Each row is where one point has got to under a steady rotation. How many steps took it there?
The counts run from 0 to 433.
[  9  -1   0   9  28  11  16  37   8  16  20   6 -15   2 -28  22  -5  12
   8 -11   2  32  -2  20  20 -10  21 -12 -20  -4  -2  11 -44  39  -5  32
  32  43 -37  -5 -22  -1 -31 -23  -3  40 -39  22  19   8   9 -11 -13  -9
 -11  41 -14   4  -1  -2  -7  -3   3   1 -17 -19 -20  19   7  34 -34   9
 -29 -25   6 -10   4 -10 -18   3 -18 -49  -6  -2] : 167
[ -4 -35   4 -13  -1  -7  37  38   4  41   2  22 -19  25 -22 -10 -22  15
   7   6   6  30  -4  14  22  10  12 -26 -33   0  -9   4  -2  19 -15  48
  21  28  -5   9 -11 -32 -20  11  -5  26 -39  35   2  39  -1  -5  -6  -9
  -8   8  -2  29  22  11 -15  19  -9   6  -9 -39 -14  34  38  -2 -11 -10
 -17 -23  -9 -14  14   1  10  -6 -30 -27  -4 -31] : 336
[  7 -25   8  -7  30   1  -2  17  10   6  27 -33 -29  -5 -18   2 -23  21
  -2  10  36  51  -6  28  26  10  33  -7 -26  11   0   0  -9  -1 -17  24
  24  30 -47 -19  -9   6 -28  -3 -28  23 -21  13  14   6 -18   2 -16  -4
 -33  28 -29  -3 -11   9   0   7   8 -13 -22 -32   4  49  -4  24 -22   2
 -29   2  17 -16 -13 -17  22 -14 -27 -13   2  12] : 204
[  4 -23  15  -8  28  15  14  25  16  28   8  -2 -30  27   5  -1 -16  -4
  20 -11  -2  20  -7  27  19  26  24 -15 -54  16  -5  -3  19  -3 -10  50
  19  13 -10  20  12   6 -13   8   4  33 -39   7  14  30  -7 -11 -22 -20
 -24  13   4  20   6   6 -28  25   6 -21 -32 -30  -4  48  32  16 -26  -4
  -3  -4  -6 -30  -5  -1  23  -7 -16 -23  -1 -31] : 315
[  6 -30   9 -12  29   9  45  20   9  18 -29  -8 -28  15   6  23   6 -10
   7  -5   8  31   6  34  29  22  29 -17 -39  26   2  10   1  13 -10  49
  22  15 -32   2   8   1 -32  10   1  35 -29  17  24  31   6 -10 -11 -17
  17  10  -2  10  -4   3  -4  19  -3 -13 -32 -49  15  30  24  -5  -6 -15
 -17 -13  18 -26  -3  15  26   3 -14 -27  -5   1] : 93
[-10 -21  12 -19   8  -3  32  26  18  39  19  10 -31  18 -19  -8 -15   3
 -15  15  25  20 -16   9 -11  14  31 -17 -13   0   9   4 -21 -12   6  48
  10   4 -33  -9   0 -21 -12   6 -17  12 -35  22   1  25  -4   0 -13   9
 -39   7   5  33   4  20 -26   8 -22  10 -18 -53 -20  27  34  15  -5   6
 -18 -37  -5 -23   2 -15  11 -28 -27 -16  25 -14] : 20
[ 13   2  -1  10  37   7  17  37   5  22  16   5 -13   2 -25  22  -6   5
  11 -14   7  36  -3  17  21  -9  18  -9 -17  -6  -6   6 -43  37  -6  24
  31  46 -39  -9 -18  -4 -29 -22   4  48 -35  21  18  12  13 -10 -15 -16
 -10  39 -13   4  -8  -5  -1  -5   4  -6 -15 -24 -20  23   6  38 -27   8
 -30 -24  14 -12  -1  -9 -16  -3 -21 -45  -4   5] : 168
[ -4 -41   2 -15  -2  -2  40  32   5  43   9  15 -22  27 -17 -18 -20  15
  16  -5   5  33  -7  23  17  11  17 -33 -42   2   0   1   3  14  -6  53
  15  21 -13  14   4 -19 -15   7   6  25 -37  29   7  40 -10  -2  -1 -21
  -5   6  -4  24  13   9 -17  24 -16   5 -25 -38  -4  29  24   2 -16  -8
 -19  -9  -7 -12   7   5   8   1 -23 -26 -13 -41] : 334
[ -2 -21  12 -25  -1  20  17  17  21  24   6  -1 -31  32 -20   2 -15   8
  -8  25   4  20  -9  21  -4   5  36   0 -11   4  12   9 -23   0   7  62
  -1  12 -27  -3  -3   4 -40  11 -19   5 -53   9  20  15   1   0  -4   2
 -29  12   6   6  15  -6 -42  -8 -12  20 -30 -39 -27  13  22  27 -18 -11
 -35 -15   1 -27   5 -20  33 -11 -13 -31  23 -14] : 257
[  3 -23  -2  -3  11  -6  17  45  -8  21  18  -2 -23  32 -28   7  -8   5
   0  -4   2  31 -14  26  22   4  22 -11 -29   2 -12   2 -34  16 -21  35
  11  49 -13  -6 -13 -16 -27 -10  -1  35 -34  17  28  15 -10  -8  -7 -17
 -13  36  -5  15  26  17 -20  -6  14 -14 -13 -26 -22  17   4  49 -34   2
 -34 -12  11  -2  14  -2  10  -4 -29 -19  25 -19] : 160
[ -3  -5   4 -19  28   0  27  25  14  11  21 -19 -21  -2 -19   1 -36  24
 -17  -2  27  28 -17  21   6 -19  27  -9 -39  13   0   7 -24   9  -6  35
   2  24 -34 -19  -4  11 -33  -6 -38  14 -21  10   0  -1  -7   8  -6  10
 -32  36 -39  12   5   9 -14  22   2 -11  -8 -30 -21  45  17  16 -11 -11
 -34 -15  32 -31  -4  -6  27 -10 -21 -13   0   5] : 210
[-13 -35  16 -19   4  -5  44  19  18  15 -15  20 -33  23 -11   9 -14   5
  -1   5   1  33  -3  32  45  14  10 -21 -32   4 -10  17 -10  13  -8  49
  10  22 -16  -8  -8  -9 -27   9 -10  10 -48  32   9  20   8   9 -10  -3
  10   4   7   0  24  18 -18  15   0   4 -29 -49   5  25   8   2 -11 -23
 -26 -14   1 -30   3   7  23  -5 -41 -25 -14  -5] : 100
[ -9  -7   2 -15  11   6  35  24  11  29  22 -29 -10  -7 -24 -22 -28  20
   6  12  19  20 -33  19  14 -26  17   1 -24  -3  -1   2 -29  19   7  37
  12  29 -39  -9  13   7 -57  10 -32  15 -40  -4   4  10 -10  23  -7  10
 -41  28 -20   3   4 -12 -17  22   5   3 -25 -21 -23  35  15  -2 -15   0
 -27 -15   3 -28   0 -24   2  -7 -28 -30  -5  -9] : 226
[ -7 -34  19 -16  17  -1  36  20  20   8 -18  16 -31  16  -9  25 -16   3
  -4   8   7  28   9  33  47  15  11 -16 -34   2 -14  23 -10  23 -11  46
  21  27 -19  -4 -15 -18 -31   4 -14   9 -47  34  11  11  10   1  -9  10
  15   9   8   6  22  17 -15  16   4   1 -19 -43  -4  34  22  -8 -12 -25
 -17 -20  -4 -22   8   8  19   0 -31 -25 -14  -2] : 102
[  1 -27  21   9  23 -12  24  20  15  11  -2 -11 -29  19 -17   7 -11   2
   2 -11  18  20  10  32  40  12  28  -5 -27  13 -30  -2 -25  15   0   7
  22  34 -36  -4 -18 -26 -35  12  -3  22 -53  23  21  13   1   4 -27 -13
 -19   3  25  11 -10  11  -4  15   0 -18 -28 -28  -1  38   7  -1 -37  -8
  -3  -1  -1 -16  -8  10 -22 -17 -46 -34  11  -2] : 123
[ 18 -43  16   3   2  -5  38  32   5  37 -21 -15 -22  14 -15   3 -13  11
  14   3   2  34  12  22  28  26  27 -12 -22   4 -12   8  -4  -5 -16  27
  38  21 -34 -15  -7  -2 -34   6  -8  33 -26  28  26  17  -3   0 -11  -9
 -12  13  -1  17 -28  13   2   7  -3 -13 -33 -28  16  35   3  -2 -45 -12
 -18   0  14 -27   0  11   0  -7 -27 -47  24  13] : 362
[  9 -21   6 -11  30   1   5  22   8   7  22 -37 -28  -3 -20   4 -24  16
  -6   6  36  43  -9  24  19   6  31  -1 -28  14  -1  -2 -10  -2 -20  30
  20  31 -44 -21  -4   1 -29  -4 -33  24 -19   8  17   4 -21  -1 -14   3
 -31  32 -36   4  -7  10  -3  14   7 -18 -13 -34  -1  49   6  21 -22  -4
 -34  -5  20 -16  -3 -16  26 -10 -28  -9   9  15] : 205
[ 10 -41  11 -10  13   0  26  27  -8  12  -8  -9 -25  13 -26  -3 -21  -3
  -3   4   1  21 -10  47  40  29  20 -19 -35  -2 -16  20  -5   3 -10  20
  37  30 -32  -2  -4  -7 -40  -3 -12  24 -26  21  25   8 -16  21   5  -9
  -6  22  -8  12  -1  28 -14  15   7 -13 -39 -21   7  31 -17  11 -48   1
 -28  -1   0 -15   6  11  -8   3 -30 -27  25  -7] : 379
[ -5   1  12 -12  39  -4  21  17  29  13  32   1 -26   2 -22  -1 -37  15
 -12  -1  17  31 -23  17  11 -24  26  -7 -32  10  -4   5 -26  10  -1  22
  12  26 -38 -15  -7  10 -44   5 -27  16 -34  17 -14  -4   9  17  -6  -2
 -37  24 -31  -1   1   3 -23  10  -3 -11 -17 -28 -27  44  12  20 -10 -12
 -31  -8  29 -34 -14 -13  15 -11 -20 -20 -17   1] : 213
[ 11 -38  30   6  11  -8  34  31  18  35 -10  14 -29  15 -18  10 -13   9
   7  11   4  32  17  18  24  22  30  -7 -13   1 -22  10 -10   1 -18  20
  45  20 -27  -8 -21 -11 -36  10 -12  31 -37  41   6  17  19 -11 -13  -4
 -12   5  10  15 -14   7  -5  -6 -11  -8 -28 -25   3  41  18  -4 -34 -15
  -6  -5  12 -26  -5   6  -4  -6 -23 -47  18  13] : 358
[  1 -21  22  -9  27  16  14  21  30  28  16   3 -34   3 -17  14 -15   2
  -8  18  20  17  11  17  -5  21  39   0 -17  -3   9  11 -10  -8   8  42
  42   3 -44  -6 -11  -8 -17   1 -23  16 -36  19  10  18   7  -9 -23  20
 -41   9  13  24 -15   5 -18   4 -20   1 -24 -35 -18  34  35   1 -28  12
   0 -29 -20 -18  -3 -21   2 -21 -10 -43  17   0] : 26
[-12  -7  12   8  14  -5  25  35  15  26  25  13 -28  -2 -19   3  -7  16
   7  10   8  54 -16  16  21   2  24 -16  -9  -2  -6   4 -39  17 -12  30
  29  32 -42 -18 -15  -6 -29 -23  -9  27 -43  28  -4  12   7  -5 -32  16
 -12  20 -23 -10  17  -7 -14 -10  13  12 -12 -24  -8  29   5  34 -14  16
 -29 -21   6 -26   3 -14 -19  10 -27 -30   5   4] : 181
[  7 -22  14  -9  39  26  21  36  10  14 -11   9 -38  18  -7   9   0 -10
  12  -9   2  20 -10  28  15  11  42 -15 -30  31   7  12   7  14  -2  40
  31   7 -21  19  -6  -1 -40  11   7  44 -45  12  10  39  11 -13  -1 -25
 -12   2  -3  14   4  -9  -7  19 -16  -8 -33 -31  13  26  30  -2 -13   0
  -1 -13  12 -33 -26  -3   0  15 -11 -30   8 -17] : 76
[ -1  -8   1   3  21  -5  31  46  -2  22  19  -3 -35  21 -17  -3   4  10
   7 -12   7  40 -23  26   3   7  40 -26 -32  17   7   0 -37  13 -10  37
   7  33 -43  -5   0 -12 -22 -22   6  38 -37  14  13  14 -18 -11 -21  -3
  -4  27 -26   9  10  -6 -10  -3   7  -2 -17 -18  -6  21   6  44 -17  11
 -35 -12  30 -19  10   7  -7  12 -14 -13  21 -16] : 175
[ -1 -10   2 -14  16  12  28   9  16  30  19  -1 -10  -7 -20   8 -13  -1
  -7  23  29  12 -12  27   4  16  16 -10 -24 -19   8  11 -24  16   4  54
  32  13 -52   1   3 -17 -23  -4 -20  17 -36  16   6  17   9   6 -18  19
 -25  21  -4  14  -7   5 -23   8 -11  15 -22 -40 -33  32  34   3 -13   4
 -20 -44 -28 -12  14 -30   0  -3 -11 -34  -9 -14] : 8
[ -4 -24 -14  -4  32   2  35  18   7  12  17 -19 -31   0  -6  22   6 -10
  -3  -7  24  39  -6  31  18   1  27  -6 -37   6  11  10 -34   7  -6  34
  25  32 -51 -22   7   1 -14  -9  -8  37 -23  11  21  17 -10  -3 -16 -26
  -4  31 -14  -4  -6  14   2   4  10 -24 -44 -53   3   9  -3  26 -19   9
 -22 -19   5  -3   2  -8  23 -11 -31 -19 -10   5] : 425
[ -4 -20  30 -11  42  12  28  30  36  40  13  21 -38  15 -10   2 -30 -13
   3  17  -9  26  -9  14  11   6  24  -7 -23  -8  -2  21   2 -19  14  31
  44   8 -25  -7  -8  14 -27  10 -17  16 -22  30   1  13   7   8 -11   4
 -29  10  14  21  -2   0 -36   4  -5  -9 -33 -33 -13  39  16   8 -30  12
  -1 -14 -11 -33 -10 -14  12 -29  -8 -40   5 -12] : 41
[ -1 -20  -6   4  41   2  27  17  11  10  14 -14 -28  -9  -1  35   6 -16
  -7   5  23  33   3  34  24   6  25   3 -33   2   1  12 -37  14 -16  34
  41  31 -48 -20   0  -5 -26  -7 -17  41 -31  12  16  12   7 -11 -21  -5
  -1  35  -5  -2   3  12   0   0  18 -23 -33 -46  -8  19  14  17 -15  10
 -12 -29  -2  -5   9 -10  15  -2 -22 -28  -4  11] : 422
[  4 -25  15 -12  18  11  18  22  14  34  12   0 -28  24   0  -5 -20   2
  26 -10  -5  23 -11  24  24  26  21 -18 -48   8  -6  -5  18  -4  -8  54
  13  14  -3  15  11   9 -14  11   4  33 -40   7  12  31  -8  -2 -23 -25
 -26  16   7  18   8   6 -32  25   7 -13 -33 -30   1  43  22  18 -29  -7
  -9  -2 -10 -30  -4  -7  22 -14 -23 -22  -3 -30] : 316
[  5   2  31 -17  41  12  22  20  29  29  -2  14 -26  24 -15  10 -16 -16
   3  23   1  31 -18  24  25  19  17  -9  -3  -5 -10  11 -12   4  19  37
  16  15 -40   3 -11 -11 -30   5  -4   2 -32  25  16  14   8   9 -21  10
 -13  11  13  20  -4 -10 -46   0  -2  16 -12 -42 -30  46  20  23   2  -1
 -27 -31 -16 -37  -5 -16   2 -25 -17 -25  14 -13] : 277
[ -5 -20   6 -19  -2   5  25  17   3  34  11 -26 -16   6 -23 -14 -16   8
  -5  40  24  28 -26  16   6  -6  30  11  -7   3  -6  -1 -27   6  -5  44
  10  23 -26  -6   4 -14 -56  21 -35  15 -42   1  13  26  -6   5  -5   6
 -36  19  -5   4  24  -6 -25   5  -2   8 -17 -43 -28  17  31   7  -4   4
 -25 -22  -7 -12   3 -29  23  -7 -28 -27  23 -17] : 241
[ -3 -36   7 -10   0  -2  33  35  10  35   2  22 -21  21 -23  -4 -21  18
   9   9   9  25   1  17  20  10  15 -25 -37  -5  -9   8  -5  23 -15  53
  25  27  -9  11 -11 -30 -20   5 -10  24 -41  36   4  34   1 -10  -9   3
  -5   8  -2  24  23   8 -17  20 -14   9 -11 -31 -14  35  39  -8 -16  -6
 -14 -23 -14 -11  16   2   1   1 -21 -33  -8 -30] : 337
[ -5 -21  -7   5  35   0  29  17  18  14  15  -7 -26 -13  -2  33   3 -15
  -2   8  21  39   1  30  30   2  20   3 -28  -3  -5  10 -36  13 -13  32
  41  32 -42 -26  -1   0 -27  -7 -18  42 -37  15  14  13  12  -6 -23  -7
  -5  29  -2  -9   5  13  -2  -5  17 -21 -37 -45  -6  16   8  20 -18   8
 -13 -28  -6  -6   2 -20  10  -5 -28 -32  -9  16] : 421
[  6 -39   0  -5  -6   2  46  33  -3  38 -11  -1 -23  19 -23  -9 -12  23
   9 -14  14  32   8  13   9  11  34 -29 -30  16   3   3  -6   9  -4  41
  16  18 -27  -3  -8 -17 -22   8   0  34 -31  30  16  39  -6  -8   1 -23
 -13   3 -12  26 -21   9   7  21 -31   4 -29 -39  12  26  19  -3 -25  -6
 -20  -9  17 -22  -4  13  -1  -7 -31 -40  11 -13] : 348
[ -3 -18   6 -12   8  13  28  28  16  41   5  10  -9  10  -7  -1 -32  16
  29  -2  -5  26  -7  10  34   8  -3 -16 -42 -13 -11   6   5  13 -12  57
  23  22   5   5   5   9 -17   8 -11  25 -42  16   8  31   2   2 -20  -3
 -21  21   2  20  17  10 -24  31   8  -2 -26 -36  -7  37  25   4 -26 -10
 -10 -25 -22 -30   6 -16  15 -13 -33 -38 -18 -20] : 321
[  9 -29   0 -12  22  -2  41  27  -1  46   1   0 -16  26  -9  -8 -11  -1
  19 -13  12  36  -7  22  19  11  17 -27 -43   7  -3  -4   6  15 -10  42
  21  23 -23  15   7 -21 -16  19  12  39 -18  24  17  45  -6  -4  -8 -39
  -2  15  -4  27  -5   8 -11  23 -14 -13 -24 -46  -7  42  31   3  -6  -9
 -15 -11   2 -11  -1   7  15 -13 -20 -23 -14 -33] : 331
[  0 -18  -3  -1   5   4  16  42  -4  16  21   4 -20  21 -28  10 -12  16
   5  -4  -1  29  -8  26  21  -2  23 -16 -34  -3  -4   9 -40  23 -18  43
  17  46 -15  -5 -17  -6 -26 -20  -8  27 -48  19  19   7  -8  -8  -9  -3
 -12  38 -10   6  27  11 -19  -2  14   1 -17 -18 -22  10  -1  45 -39   5
 -36 -14   3  -6  18  -6  -2   2 -26 -28  14 -15] : 162
[-15 -13   9  -6  10  -3  32  21  14  16  25   3 -36  -4 -12  -2 -21  19
 -14   1  21  62 -19  16   4  -2  41 -26 -34  16   0  10 -25  -1 -12  38
   6  18 -39 -27  -2   8 -29 -24 -24  15 -25  25  -8  11  -7   0 -17  10
 -13  19 -44  -9  12   9 -19   9   3   9 -19 -37  -3  29   5  35  -7  13
 -34 -11  23 -31  -1   3  14   8 -25 -20   4  -5] : 194
[ -7 -16  22  -2  29   0   3   9  30   8  38   6 -39  -8 -16   7 -23  11
 -10  16  25  57  -6  21  22   5  36 -10 -19   7  -8   8 -17   0 -17  20
  32  27 -45 -20 -17   3 -34  -8 -31  16 -30  30 -10  -3  10   2 -20   7
 -19  17 -27 -18   5   7 -19  -5   6   0 -19 -34 -12  45  10  31 -13  10
 -24  -2  12 -23 -10 -11  13   2 -22 -24  -6   8] : 199
[ -1 -16   3 -19  26  30  27  46   2  20 -16  10 -17   1 -29   0 -19   6
  11  -2  -4  18 -22   6  31  -7  16 -14 -17   9   0  17  -3  23   2  45
  25  19   0   4 -18  -3 -41   6 -16  32 -40  15  11  40   3   0  11  -5
 -26  16  -7  27  17   2  -6  33 -12   5 -13 -42   5  19  26  -6 -16   5
 -13 -39  -4 -33 -17 -17  -7  -7 -37 -40   8  -9] : 69
[ -4  -1   8 -18  29   3  26  23  22   8  29  -7 -27  -1 -19   3 -36  23
 -16  -2  22  25 -15  23   3 -20  31 -12 -48  13   2  12 -26  12  -3  37
   5  26 -36 -15  -3  11 -40  -8 -37   8 -28  10  -5  -3  -5   8  -6  14
 -32  31 -40   6   4   6 -20  21   1  -6 -14 -25 -23  46  19  12 -13  -9
 -30 -12  30 -29   1  -7  20  -3 -15 -17  -8  -2] : 211
[  5 -20   5 -13  29   4   7  23   8   3  22 -38 -27  -2 -19   2 -22  22
  -6   4  38  38  -5  27  12   2  33  -9 -39  17   5   3 -13  -1 -14  39
  15  28 -43 -19  -2   5 -28 -11 -35  20 -18   4  14   2 -26  -1 -12   9
 -30  36 -39   8  -3   9  -6  19   8 -15 -12 -29  -3  46   9  20 -24  -3
 -36  -5  20 -19   1  -9  26  -4 -21 -10   9   7] : 206
